A hidden rule labels the rows of this table. It goes by one to three of the table's principal directions, not those with the most spread.
tensor([ 38,  21,  24, -23,  12,  -9,  31,  47, -22,  24,  32,  20,  35,
         15, -43, -38,   4,  42,  45, -47,  78, -30, -89,  35,  80, -54,
          4,   1, -29,  -3, -47,  23,  24, -29,  14,  40,  35,  49,  67,
         30, -23, -66, -56,  30,  15,  49,   5,  21]) d
tensor([-41,  -6, -17, -66, -13,  -8,  -5,  15,  30, -18,   6,  11,  12,
        -25, -16, -16, -18, -41,   6,   9, -36,  18,  40,  -5, -65,  41,
         13,  37,   2,  29,  15,  -8,   9,  54, -37, -22, -25, -35, -49,
        -52, -53,  29,  53,   8, -39,  -4, -28, -12]) g
tensor([-48, -43,  46, -49,  19, -29,   1, -29,  89, -35,  -1,   4,  57,
        -45, -35,  57,  13, -26,  42, -54, -15,  10,  38,  15,  -7,  -4,
          6,  -9,  19,  26,   7, -18,  45,  37, -23, -43, -42,   4, -26,
        -54, -43,   4,  36,  75, -26, -42,  17,  18]) g
tensor([ 29,  -5,  56,   4, -11,  -4,  28,  13, -14,  11,  42, -20,  19,
         29, -26,  33, -42,  54,  30, -17,  56, -28, -51, -12, 106, -74,
        -22, -12,   8, -23, -32,  49,  -8, -43,   9, -12,  30,  34,  64,
         62,  38, -11, -20,  12,  46,  16, -16,  44]) d
tensor([  8,  11,  -3,  25, -18,   2,  -7,  21, -18,  -6,   5, -20,   7,
         -9, -14,  -4,  39, -29,  -1,  -4,  32, -23, -16,  23, -18,   3,
         25, -27, -11,   0,  20,   2,   7,  20,  -3,  32,  -8,   0,  -3,
        -19, -11, -16, -39,  24,  10,  16,  28,   3]) g
tensor([-32,  18,  14,  33,  22,  17, -17, -24, -14,  -4, -12,  17,   1,
          2, -37,   6,  35,  -4, -10, -45,  25,  -4, -21,  29,  28, -21,
         -7,  -4, -28,  27, -32,   0,  -6,   5,  31,   5,  10,  48,   8,
         -7,  21, -47, -17,  20,   4,   6,  34, -12]) f
tensor([-26,  25, -24,  70,  23,  -9, -26, -67,   3, -17,  -1,  -3, -33,
         19,  33,  18,   2,  12, -33,  51, -31,  -1,  18,  15, -25,  31,
         -8,  36, -41,  39,  -2, -28,  -3, -27,  46, -29,   1,   6,  -8,
         30,  21, -12,  26, -33,  38,  -7,  -3, -15]) d
tensor([ 10,  14,  10,  47,  16,  19,  11, -54, -33,  14,  -6,  -3, -48,
         17,  17,  20, -29,  38, -49,  27,  -9,   4,  17, -23,  15, -28,
        -44,   4, -11, -36,  -7,  13, -50, -38,  40, -25,  20,  27,  28,
         57,  70,  -6,  27, -34,  29, -13, -25,  14]) d
tensor([ 19,   1, -27,  66,  11,   8, -47,  14, -17,  18, -38,  -3, -21,
        -20,  14, -28,  39,   1, -44,  13,  10, -23, -15,   7, -45,  23,
         12,  23, -57, -13,  45, -31,  11, -48, -20,  19, -13, -12, -17,
          6, -15, -26,   1,  -2, -15,  -4, -19, -21]) e
tensor([ -34,   10,   -2,   35,    9,   28,   -9, -115,   38,   -5,  -10,
         -56,  -73,  -68,   12,   81,    0,  -14,  -32,  -26,   13,   -2,
          59,    5,  -23,  -54,  -32,  -46,   20,  -76,   34,    1,  -61,
          -5,    2,   -4,   -2,   36,   13,   10,   67,  -10,   62,   42,
          52,  -66,   25,   69]) e
tensor([ 38, -27, -13,   9,   3,  -3, -33,  65, -33,   5, -53,  50,  38,
          3,  -6, -56,  35, -41, -34,  16, -29,  12, -12, -18, -85,  47,
         12,  14, -22,  36,  32, -31,  27,  17, -50,   2, -34, -36, -51,
        -50, -41,  12, -26, -16, -76,  -3, -35, -53]) e
tensor([ 41, -21,  -9, -57, -38,  -6,  48,  59, -20,  10,  22,  -5,  -1,
         56,  38, -21, -64,  20,  20,  40, -34,  23,  13, -47,  35,  14,
          2,  23,  48, -36,  -8,  43,  -8, -20, -20,  -8,  14, -46,  31,
         18,   3,  70,   5, -67, -11,  21, -46, -15]) j
tensor([ 34, -13,  36, -81,  -9, -18,  47,  32,  -4,  -9,  -6,  41,  27,
          5,  -7, -22, -15,  10,   8,  17, -39,  -2, -15,   4, -54,  28,
          4, -11,  20,  -9,  19,  -2,  20,  39, -31,   8,   7, -44, -14,
        -33, -53,   8, -30, -18, -70,  -1, -31, -15]) d
tensor([ -20,  -10,   20,  -18,   -7,   -5,  -10,  -31,   21,  -50,  -18,
          12,    3,  -48,   -3,   28,   25,  -47,  -10,   -1,  -35,   -5,
          43,   10, -102,   26,   13,  -21,   -4,   10,   58,  -31,    8,
          65,  -33,  -15,  -50,  -15,  -51,  -54,  -20,  -16,    9,   26,
         -51,  -18,   12,   -2]) d
tensor([  7, -15,  33,  -3,   8,  -1,  -7, -22,  12, -20, -23,  20,  17,
        -37, -14,  22,  38,   4,  16, -31,   3, -13,   4,   2, -25,   8,
        -20, -24,  10,   3,  -7, -30,  22,   9,   4,  -2, -21,  19, -15,
        -22,   8,  -3, -24,  33, -46, -26,  40,  -9]) d
tensor([ 14,  -9, -25,   1,  -8,  -1, -19,   7,   9,  -2, -16,  -7, -27,
        -28,  23,  -8,   5, -18, -15,  13, -12,  -1,  28, -13, -57,  26,
          6,  19,  -4, -21,  29, -20,   0, -15, -37,   0, -23, -18, -21,
         -7, -16,   8,  20, -10, -17,  -5, -13,   6]) e
tensor([ -68,   10,  -43,  115,   24,   41,  -66,  -72,   20,   31,   -5,
         -75, -127,  -48,   53,  105,  -42,  -20,  -72,  -17,   43,   -8,
          35,  -30,   19,  -92,  -40,  -48,  -11,  -59,   40,   -2,  -94,
         -49,   -4,    4,   10,   10,   -2,   48,  102,  -15,   89,   -2,
          85,  -55,    9,   90]) i
tensor([-27,  16,  88,  12,  14, -26,  49,  -5,   3,  -3,  37,   9,  -1,
         32, -16,  53, -43,  41,  -5,  17, -24, -28, -11,  -6,  55, -45,
          6, -32, -20, -22,  41,  37, -14,   2,  30, -26,  -1,   1,  10,
         40,  31, -39, -32, -34,  23,  10, -24,  11]) e
tensor([-34,  -7,  42,   5,  12, -30,   4,   5,  27,  -6,  31,  -6,  17,
         -9, -39,  59, -20,   8,  19, -25,  29, -28, -11,   3,  52, -38,
          0, -10, -26,  20,  -1,  20,   7,   4,  13, -20, -13,  17,  14,
         -6,  11, -23,   0,  32,  18, -10,   6,  30]) f
tensor([  75,    6,  -71,   10,   11,   22,  -55,   75,  -71,   33,  -63,
          60,  -28,  -21,   27, -110,   54,  -57,  -41,  -22,   36,   24,
         -32,   -8, -106,   41,   -3,   -4,   -6,   19,  -34,  -54,    2,
          29,  -38,   85,    6,  -11,  -42,  -46,  -42,   -4,  -25,  -19,
         -68,   16,   25,  -19]) d
tensor([  17,  -18, -106,   -8,  -12,   39,  -57,  -16,  -16,  -10,  -48,
          10,  -16,    3,   53,  -46,   18,  -26,  -13,    7,  -18,   40,
           2,   12,  -43,   43,   -2,   43,    6,   40,  -33,  -46,   -2,
          -9,  -29,   11,   17,  -12,   -5,  -28,  -14,   18,   30,   -8,
         -28,   -1,    9,  -34]) f
tensor([ -4,  -4, -76,  63, -31,  59, -67, -20,  -5,  -4, -42, -58, -34,
        -22,  24, -16,  66, -73, -16, -34,  34,  30,  24,  -4, -39,  14,
          0,  -6,  46, -14,  -9, -13,  -9, -14, -40,  40,  -3,  -6, -15,
        -20,  21,  58,  38,  22,  16, -21,  43, -13]) h
tensor([ -1, -28, -19, -44,  18, -19,  -9,  55,  -5,  14, -30,  63,  30,
         23,   9, -22,   6, -43,   5, -27, -26,  34, -15,   4, -37,  28,
          1, -21,  18,  57, -34, -18,  20,  58, -27,  19,   5, -30, -35,
        -82, -53,  15, -22, -12, -60, -13,   4, -22]) g
tensor([-68,   8, -12, -59,   8, -32,  34,  -2,  26, -23,  42,  31,   7,
         32,   9,  14, -65,   4,  18,  46, -64,  15,  29,   4,   4,  31,
         11,  48, -29,  54,  -4,  -4,   9,  35,  37, -45,  -7, -31,  -8,
        -15, -26,   9,  31, -36, -11,  20, -28, -27]) d
tensor([-13, -12,  65,  -1, -13, -20,  27, -40,   9, -23,   8,   2,  10,
          7, -17,  55,  -3, -10,  -4,   7, -37,  -1,  49, -10, -18,   8,
        -12, -25,  27, -18,   5,  20, -11,  32,  11, -44, -19,  14, -15,
         -5,  20,  20, -10,   0,  11, -21,   7,  14]) g
tensor([ 31, -34,  64, -33,  13, -28,  38, -20,  59,  -9,   2, -14,  35,
        -39, -33,  61,   8,  22,  35, -46,  36, -27, -42,  30,  38, -61,
          6, -65,  26, -43,  24,  -1,  33, -13, -22,  20,   5,   0,  41,
          1, -25, -32, -47,  64,   0, -34,  25,  61]) i
tensor([-46,   7, -27,   8, -21,   7,  -5,   6, -20, -16,  31, -16, -18,
         22, -13,  46, -29, -23,  -6,  26,   7, -11,  -8,   0,  14,  -7,
        -14,  -5,  -3,  53, -26,  13, -30,  19,  17, -20,  13,  -7,   1,
        -11,  32,   8, -19, -18,  16,  16,   8,  10]) i
tensor([ -3,  -6,  30,  -9,  14,  -9,  33, -46,  -1,  -9, -12,  35,  23,
        -15, -46,   4,   8,  12, -14,  -3, -22,  -2,  30,   5, -22,   3,
        -23,  37, -42, -25,   5,  -5,   6, -14,  31, -44, -25,  42,  29,
          7,   6, -16,   5,  27, -23,  -9, -20, -16]) d
tensor([-73,  -8,  27,   2,  34, -28,  -3, -14,  33,   0,   9,  29,  15,
         17, -17,  46,  -9,  -2,  19, -30, -26,  18,  31, -16,  27,  10,
        -32,   4,   9,  60, -54,   5,   7,  19,  35, -51, -13,  22, -29,
        -25,  15,  15,  18,  -5,  -9, -20,  13,  -8]) g
tensor([ 26,  -7, -35, -17,  -8,  20, -30,   7,  -7,  -6, -34,   5,   8,
        -18,  14, -39,  44, -17,   8, -34,  18,   4, -32,  32, -44,  15,
         15, -11,   8,  11,   4, -20,  18,  18, -49,  45,  10,  -9,  -9,
        -41, -42, -24,  -3,  29, -40,   3,  14,  -8]) j
tensor([-20,   9,   3, -10,  -3,   1,  19, -32, -15,  11,  -1,   7, -44,
        -10,   7,  21, -27, -10, -25,   1, -25,  12,  54, -26, -34,  -2,
        -28, -15,  10, -40,   9,  24, -51,  33,  10, -11,  -6,  11,  -6,
        -13,  39,  16,  33, -15,  -3, -24,  -9,  18]) e
tensor([-35,  17,  28,  36, -11, -14, -26,  -7, -16,  -6,  37, -21, -53,
         13,  31,  61, -28,   5,  -4,   4,   8, -27,  42, -15,   4,   8,
        -23,  -4,  -3,  14, -36,  26, -41,  18,  19, -31,   2,  31, -26,
         -2,  44,   0,  37, -23,  46,  -4,  13,  37]) h
tensor([ 85,  18, -17,  16, -29,  52, -37,  23, -58,  -2,  -6, -20,   3,
         -1,  21, -62,  56,  23,  27, -39,  95, -26, -76,  46,  29, -17,
          7,  -7,   9, -10, -63, -17,  12, -27, -11,  67,  51,  50,  38,
         30, -11, -41, -37,  39,  23,  48,  54,  11]) d
tensor([-59, -20, -10,  14, -10, -10, -15,   3,  14, -10,   6,  -3, -15,
         11,  16,  38, -24, -33, -13,  23, -47,  18,  67, -38, -13,  33,
         -4,  22,   2,  18,   5,  -2, -10,   9,   6, -52, -35, -22, -39,
        -10,  14,  48,  34, -28,  -2,  -4,  -5, -14]) j
tensor([-57,  11,  58, -17,  -7, -41,  34, -18,  45, -19,  61, -31,   3,
         -8, -19,  74, -36,   1,  24,  18, -10, -29,  29,   6,  12,  -9,
         12, -31,   5,   2,  29,  27,  -3,  44,  20, -29, -15, -12, -19,
         -1,  -6,   0,   6,  15,  41,  -5,   4,  43]) i
tensor([-34,   1,  44, -22,  -5,  18,   2, -12,   4,  -9,  16,  -3,  -7,
        -10, -25,  40, -34,  -3,  -5, -21,   7,  -6,   6,  -7,  15, -42,
        -21, -15,  11,  -6,  -4,  22, -31,  31, -10, -21,  11,  11,  -9,
         -6,  23,   1,  34,  14,   4, -18, -13,  24]) j
tensor([-22,  35, -26,  79,  -1,  37, -70, -57, -18,  -3, -17, -36, -24,
        -60, -31,  -9,  79, -25, -21, -37,  68, -20,  10,  20, -44,   9,
        -21,  -4, -21,  22, -24, -19, -17,  10,  17,  16,  -9,  65, -30,
         -1,  30, -27,  25,  70,  28,  -6,  58,  16]) g
tensor([ 36, -20,  39, -67,   1,  -8,  47,  11,   1,  -9,  -3,  36,  72,
         10, -44, -34, -11,  24,   7,  26, -36,   8,   2,   4,   1,  14,
          1,  41,  -7,   0,  -2,   0,  25,   2,   5, -43,  -5,   5,  17,
         -4, -32,  13, -11,  12, -31,   0, -48, -32]) h
tensor([ 11,   2,  30, -20,  16,   6, -21,  38,  15, -17, -16,  19,  56,
        -34, -31, -29,  81,  -8,  43, -67,  47, -27, -54,  62,   1,   4,
         32, -21, -13,  30, -14, -40,  64,  20, -10,  46,  -3,  22, -15,
        -51, -61, -52, -51,  66, -41,  10,  57, -27]) f
tensor([ 44, -10,  45, -17, -35,   2,  45,  36, -20,  23,  32, -46,  10,
         14, -11,  20, -12,  41,  32, -15,  46, -28, -20, -17,  69, -37,
        -11, -47,  51, -66, -11,  60, -14, -22,  -6,  15,  25,  11,  45,
         31,  24,  16, -40,  13,  25,  14,   3,  43]) g
tensor([-24,  60,  -8,  -8,  16,  -8,  34, -72, -15,   2,  12,  38, -36,
         20,  21, -72, -12,  34, -22,  34, -63,  25,  60,  18, -40,  50,
         13,  79, -58, -34,   9,   7, -17,   7,  56, -23,  -3,  39,   4,
         49, -18, -46,  61, -37,  23,  47, -33, -30]) j
tensor([ -6, -26,  58,  10,  27, -19,  12, -17,  38,   6,  -1,   6,  20,
         -6,  11,  60, -27,  38,  10,  -4, -24, -14,  -7, -19,  32, -48,
        -12, -39,   2, -24,  50,  -3,   7, -26, -11, -34, -18,  -3,   1,
         25,  23, -18,  -9,   6,  -1, -31, -26,  19]) g
tensor([ 33, -58,   7, -90, -48, -22,  28,  69,  40, -16,  19, -20,  49,
         11,  24,   5, -50, -15,  48,  25, -33,  13,  15, -29,   2,  15,
         33,   9,  55, -23,  38,  14,  37,   8, -75, -15, -19, -77,  -1,
        -25, -57,  78,  15,  -3, -26,  -4, -45,   1]) i
tensor([ 54, -22,   0, -69, -15,  -2,   0,  64,  13,   1,  -3,   6,  28,
        -11,  -1, -43,  -8,  -6,  31, -28,  32,   5, -53,  13,  16, -16,
         39,  -8,  25,  -5,   1,  -4,  30,  15, -62,  51,  17, -36,   7,
        -17, -67,  -6, -14,  16, -24,  15,   1,  18]) h
tensor([  5, -28, -82,   9,  11,  43, -50,  -3, -10,  23, -58,  16,  -3,
        -10,  16, -29,  31, -13, -10, -35,  17,  27, -29,  10,  -1,   3,
        -24,  15,   2,  20, -44, -42,   5, -38, -15,  25,  25,   3,  12,
        -22,  -4,  13,   6,  21, -35, -20,  18, -27]) d
tensor([-13,  11,  10,  80,  12,  -1, -25, -62,  30, -13,   6, -59, -45,
        -29,  19,  77,  18,   6, -22,  -2,  36, -42, -14,  38,  10, -44,
         11, -45, -23, -27,  47, -11, -12, -35,   5,  17,   6,   9,  18,
         27,  27, -51,  -2,  26,  67, -28,  29,  55]) e
tensor([ 22,  24, -13, 104,  62, -26, -37,  41, -32,  37,   6,  42,  20,
         51,  20, -50,   3,  36,  -5,  -6,  44,  -7, -84,   1,  76, -46,
         20,  24, -97,  55,   1, -13,  33, -62,  37,  18,  -6,  33,  33,
         69,   8, -87, -23, -20,  40,  53, -21, -15]) i
tensor([-80,  -3,  71,   3,  25, -46,  21, -51,  81,  -8,  52, -26,  16,
         -3, -24,  90, -45,  46,  31, -19,   1, -30,  -9,  27,  85, -52,
         19, -17, -29,   1,  37,  25,  17,  -5,  22, -38,  -1,   3,  11,
         38, -16, -53,  27,  42,  58,  -7,  -8,  53]) i
tensor([ 52, -20,  47,  18, -34,  -6, -25,  59,   1, -18,  12, -40, -18,
        -43,  39,  62,  -2, -23,   6,  32,  25, -55,  -4, -32, -47,  -8,
          3, -81,  48, -25,  47, -29,   1,  17, -47,  23, -23, -47, -53,
        -13,  18,  44, -47,  -7,  -1, -33,  31,  39]) g
tensor([ -6,  11, -36,   9,   6,  17, -23, -14, -16,  21,  -9,   2, -31,
        -10,  -5, -11, -14, -12, -26,  -7,  18,  15,  -5, -11,  -7, -19,
        -20,   2,   1,   9, -21,   5, -39,   6,  -8,   7,  18,  14,  -4,
          6,  20,  -7,  21,  -4,  15,  -5,  -5,  25]) h
tensor([-10,   3,  31,  72,  16,  -4, -30, -52,  48, -22,  -5, -53, -25,
        -57,   9,  70,  27,  -9, -19,   0,  21, -35,   2,  13, -14, -39,
         19, -59,  -8, -25,  82, -26,   2, -11, -10,  12, -28, -10, -20,
         17,  26, -32,   0,  35,  41, -42,  31,  42]) f
tensor([-25,  24,  72,  56,   6, -10,  14, -88,  32, -33,   3, -42, -36,
        -62, -22,  69,  47,   5, -27, -10,   7, -55,  49,  44, -39, -11,
         19, -28, -46, -83,  83,  -4,  -4,  -4,  28,  -1, -35,  33,   5,
         10,  18, -57,  10,  51,  34, -32,  32,  28]) g
tensor([-51,   5,  45,  -4,  -2, -30,  27,  23,  20,  -6,  59, -20, -24,
         -6, -19,  65, -81,  -9, -27,  55, -12, -30,  38, -23,  12, -24,
          9,  14, -42, -16,  47,  18, -25,  13,  22, -44, -20, -33, -13,
         16,   7,  16,  40, -19,  39,  -6, -44,  34]) j
tensor([ 24,  28,  22,  75,   0,   6,  -3, -10, -21,  23,  12, -48, -46,
          9,  18,  13,   2,  22, -27,  16,  33, -19,  -5, -20,  20, -24,
        -10, -34,  16, -44,  12,  30, -30, -31,  15,  22,  17,   5,   5,
         55,  48,   5,   1, -26,  61,  -6,   1,  34]) j
tensor([ 52,   0,  -6,   0, -17,  -5,  47, -42,  -6,   2,   5, -23, -15,
         22,   6,   3,  -4,  54,  19,  13,   3,   3,  -4,  -9,  57,  -5,
        -16,   8,  33, -52, -27,  29,  -7, -68,  29,   3,  22,  21,  75,
         62,  43,  13, -39, -24,  26,   9,  15,  10]) f
tensor([ 41,  15, -75,   6,  -5,  42,  24,   3, -61,  33, -45,  23,  -3,
         35,   1, -87,  27,  11, -27,  32, -29,  38, -10, -16,   1,  29,
        -18,  31,   9, -23, -19,   1, -17, -46,  32,  24,  21,   1,  40,
         17,  38,  39, -45, -52, -31,  12, -12, -80]) f
tensor([ 15, -22, -37, -23,  -3,  21, -23,  15,  -6,  20, -23,   6,  19,
          2,  -6, -17,  16,   3,  18, -37,  30,   9, -49,  14,   9,  -7,
        -22,  -7,  27,  27, -52,  -6,   7, -13, -36,  17,  36,   6,   9,
        -20, -23,   0, -16,  26, -23,  -2,   4,  10]) i
Here are more rows. What is the label of each one?
tensor([ -4,  18, -58,  43,   9,  29, -55, -41, -28,  -8, -27,   5, -48,
        -18,  23, -23,  20, -29, -51,   8,  12,  13,   9,  18, -63,  18,
         -8,  25, -32,  29, -19, -39, -26,   8,   3,   9,  10,  17, -21,
          1,   1, -28,  39,   0,  10,   6,  15,   9]): j
tensor([  1, -13,  10,   2, -22,  -4, -14,   7,  -2,  -5,  10, -20,  21,
         27,  13,   8,  11,  16,  31, -25,  18,  -7, -33,  14,  29,   1,
         13, -23,  24,  24, -15,  26,  14,   8, -31,   3,  17,   1,  -3,
          7, -25, -27, -17,  16,   9,  34,   9,  24]): d
tensor([  4, -23, -86, -18,  -5,   8, -42, 118, -37,  29, -34,  44,  33,
         37,  16, -77,  29, -38,  11,  -4,  -2,  27, -60,  -4,   5,  51,
         31,   2,   4,  86, -36, -34,  35,  16, -21,  51,  10, -55, -39,
        -54, -55,  19, -74, -33, -69,  44,  28, -68]): h
tensor([ -1, -15,  27, -74,  21, -45,  82, -44,  73, -40,   3,  18,  14,
        -53, -33,  26, -42, -16, -15,  46, -70,  13,  40,  -6, -64, -15,
         30,  -2, -17, -44, 121, -18,  18,  24, -16, -23, -58, -60,  12,
         -6, -33, -13,   5,   1, -45, -27, -47,  14]): i
tensor([  4, -10, -17, -21,  31,  -5,   4, -91,  25, -12, -23,  39, -21,
        -24,  24,   6, -37,   8, -24,   3, -41,  34,  39,   2, -39, -18,
        -20,  34, -30, -22,  16, -29, -19,  -3,   1, -34, -10,  25,  24,
         18,   5, -29,  70,  11,  -1, -29, -31,  23]): j
tensor([ 90,  -8,  -3,   3, -23,  11, -38,  43, -31, -24,  -9,  14,  32,
          7,  31, -63,  14,  20,  21,  20,  30, -15, -57,   7,  10,  15,
         33,  33, -17,  21,  -8, -40,  47, -23, -19,  33,   5, -11,  10,
         30, -27,  -1, -21,   0, -10,  30,  13, -33]): e
tensor([ 20,  17,  43,  21,  18,  -3,  19, -64,  -4, -18,   0,   9,  13,
          2, -16,   0,  22,  48,   8, -13,   9,  -7,  -5,  16,  25, -11,
        -14,   4, -12,  -5, -19,   3,   8, -16,  44, -15,   3,  54,  32,
         43,  26, -42,  -8,  20,  13,   7,  18,   2]): j
tensor([-29,  12, -17,  50,  26,  -7, -30,  51,   5,  22,  14,  -7, -28,
         -1,   7,  15,  -8,  -7, -16,  -1,  35, -30, -39,  12,  31, -30,
         20,   2, -57,  14,  18, -17,   4, -39,   4,  22,   1, -12,  -3,
         11,  -8, -41, -15, -15,  25,  15,  -2,  10]): e
tensor([ 13, -30,  68,  39,   0,  -7,   1, -30,   0, -10, -11,  -6, -33,
          1,  28, 100, -27,   8, -34,  18, -29, -21,  29, -31, -15, -28,
        -38, -56,  28, -39,  21,   0, -36, -13, -12, -42,  -7,   0, -15,
         13,  60,  14, -17, -30,  11, -50,  -6,  40]): e
tensor([  31,  -10, -103,   39,  -19,   65,  -76,  -32,  -49,   28,  -63,
         -22,  -54,  -40,   27,  -60,   54,  -27,  -43,  -65,   62,   25,
           4,   18,  -24,   -8,    1,   15,  -20,  -44,  -19,  -10,  -45,
         -21,  -42,   49,   18,   53,   22,    3,    2,  -54,   46,   57,
           7,   22,   32,   33]): h
tensor([ 15, -15,  43,  23,  20,  -4,   6, -12,  22,   4, -11, -11,  21,
         -3,  -7,  41,   8,  11,  -8, -10,   9, -17, -34,  18,  16, -45,
          0, -49,   7, -17,  34,  -2,   9, -15, -16,   5,  10,  -7,  10,
          2,   2, -18, -24,  20,  15, -37, -11,  22]): j
tensor([ -73,   32,   21,   66,   26,   -5,    4, -127,   61,  -33,   24,
         -58,  -49,  -42,   -4,   94,   -7,   -8,  -30,   17,   -9,   -9,
          62,   22,   -1,  -40,   -2,  -25,  -21,  -25,   56,   -2,  -33,
           6,   56,  -30,  -20,   23,    6,   31,   60,  -22,   62,   31,
          87,  -49,   24,   46]): g
tensor([ 27,   1,  34, -74,  13, -30,  57,  61, -20,  21,  -1,  79,  56,
         12, -69, -65,  -3,  -6,  25, -38,   7,  17, -50,  -7,   8,  -9,
          6,  -9,   0,   8, -19,  21,  30,  46,  -1,  38,  -1,  -6,  15,
        -23, -44, -10, -64,   0, -68,  26,  -5, -23]): d
tensor([ 60, -25, -15,  23,  13,  27, -40,  38, -26,  32, -45,  17,  11,
        -10,  -2, -18,  34,  15,   5, -47,  59,  -8, -78,  -8,  25, -32,
        -35, -30,  22,   9, -47, -25,  13, -47, -30,  43,  30,  12,  15,
          0,  14,   2, -49,  16, -33, -21,  22,   1]): i
tensor([ 39,  11, -31,  25, -20,  22,  -2, -37,  -7,  11,   5, -56, -50,
         26,  57,  -9, -28,  26, -12,  26,   2,  21,  19, -22,  24, -10,
         -9,  11,  45, -49,  -6,  35, -38, -44, -13,   6,  33,  -4,  32,
         55,  40,  35,  57, -38,  63,  -7, -24,  28]): f
tensor([  40,  -62,   50, -114,   12,  -23,    7,   95,  -20,   15,  -61,
         127,   92,   14,  -44,  -68,    7,  -26,    5,  -47,  -57,   35,
         -21,   -7,  -48,   41,    7,   15,    2,   34,  -33,  -23,   41,
          68,  -61,  -11,  -12,  -14,  -50,  -92,  -96,    4,  -50,   -1,
        -127,   -5,  -30,  -56]): h
tensor([ -9, -30, -11, -32,  -4,  -6, -33, 100, -18,   8, -12,  49,  32,
         22,  17, -45,   1, -23,  10,  -6, -20,  14,  -5, -19, -20,  54,
         17,  30, -10,  55, -25, -28,  36,  25, -27,  -7, -16, -34, -59,
        -40, -65,  16,  -5, -19, -67,  38,  -7, -44]): i
tensor([-37,  28,  59,  24,  11, -14,  19, -49,  29, -17,  45, -33, -25,
        -28, -16,  59, -33,  36, -13,  31,   5, -45,  26,  14,  31, -30,
          8,   6, -48, -35,  43,   4, -15, -11,  53, -29,  -8,  17,   8,
         45,  27, -28,  34,  16,  60, -15,  -3,  29]): f
tensor([ 24, -33,  13, -93, -10, -27,  40, -19,  20, -38,  -7,  39,  18,
         -2,   5, -25, -20,  11,  12,  17, -73,  38,  97, -17, -40,  72,
          1,  91,   4, -14, -30,  -6,  15,   4,  -1, -75, -37,  18,   5,
        -14, -39,  19,  51, -14, -48,  16, -26, -16]): h
tensor([  -7,   27,   12,  -79,   -5,  -15,   30,   20,    8,   -4,   15,
          25,   45,  -13,  -51,  -75,   31,   -6,   23,  -25,    8,   -9,
         -20,   72,  -34,   33,   54,   29,  -38,    3,    8,   10,   35,
          60,  -12,   32,   10,    8,   -6,  -42, -112,  -62,   -3,   51,
         -19,   46,   -8,   -9]): f
tensor([  6, -20, -28,  41, -19,  24, -39, -14,   8,  -8, -17, -49, -38,
        -16,  49,  42,   1, -19, -24,  21,  -6,  -9,  37, -11, -35,   4,
        -10,   3,  11, -31,  29, -14, -20, -38, -37, -17,  -9, -14,  -8,
         -7,  27,  34,  41,  -5,  20, -37, -15,  11]): e
tensor([  1, -22,  71,  48,  16, -27,   7,   4,  27,   6,   6, -24, -19,
          3,  10,  93, -30,  17, -20,  15, -10, -31,   6, -33,  15, -38,
        -22, -46,  15, -32,  43,  16, -11, -37, -16, -28, -12, -22,  -8,
         13,  43,  19,  -5, -28,  19, -55, -30,  34]): g
tensor([-27,   5, -20, 119,  19,  36, -58, -75,  35,  24, -17, -91, -56,
        -47,  25,  80,  36,  11, -20, -42,  71, -31, -30,  18,  46, -82,
        -14, -79,   9, -48,  43,  -6, -28, -66,  -8,  37,  19,  19,  17,
         47,  64, -36,  10,  54,  80, -49,  43,  67]): d
tensor([-19,  -3,  11,  -2,  11,  -3,  19, -41, -11,   4, -13,  25, -13,
         34,  20,  11, -20,   3, -22,   5, -54,  37,  35, -19, -14,   9,
        -22, -18,  27,   1,  -7,  21, -31,  33,  12, -27,   6,   2, -14,
         -1,  23,   6,  16, -34,  -7,  -8, -15,  -1]): j
tensor([  2,  16, -84,  29,  -2,  36, -36,  36, -22,  31, -16, -20, -33,
         -5,  10, -54,  25,  -7,  -1, -32,  53,   7, -40,   3,  39, -15,
         14,  19, -18,  -6, -12,  -2,  -6, -48,  -9,  59,  16,   2,  27,
         13,   8, -17,  -4,  -3,   2,  31,  20, -15]): f
tensor([-33,  21,  32,  14,  10,   5, -11, -68,  18, -36, -13,   2,  -2,
        -55, -38,   4,  56, -36, -20, -38,   3,  -8,  57,  47, -60,  11,
         20,  15, -48, -22,  30, -14,   2,  44,  15,  -9, -38,  53, -15,
        -35, -15, -50,  45,  67,   5, -15,  28,  -1]): f
tensor([ -22,  -19,    8, -102,  -18,  -22,   44,  -13,   67,  -29,   27,
          -9,   69,  -23,  -59,    4,    1,  -25,   77,  -40,    7,   28,
           7,   12,   26,    3,   13,   -8,   65,   28,  -32,   17,   43,
          58,   -7,    3,   -9,  -12,   12,  -41,  -44,   47,    2,   64,
         -16,  -10,   36,    9]): d
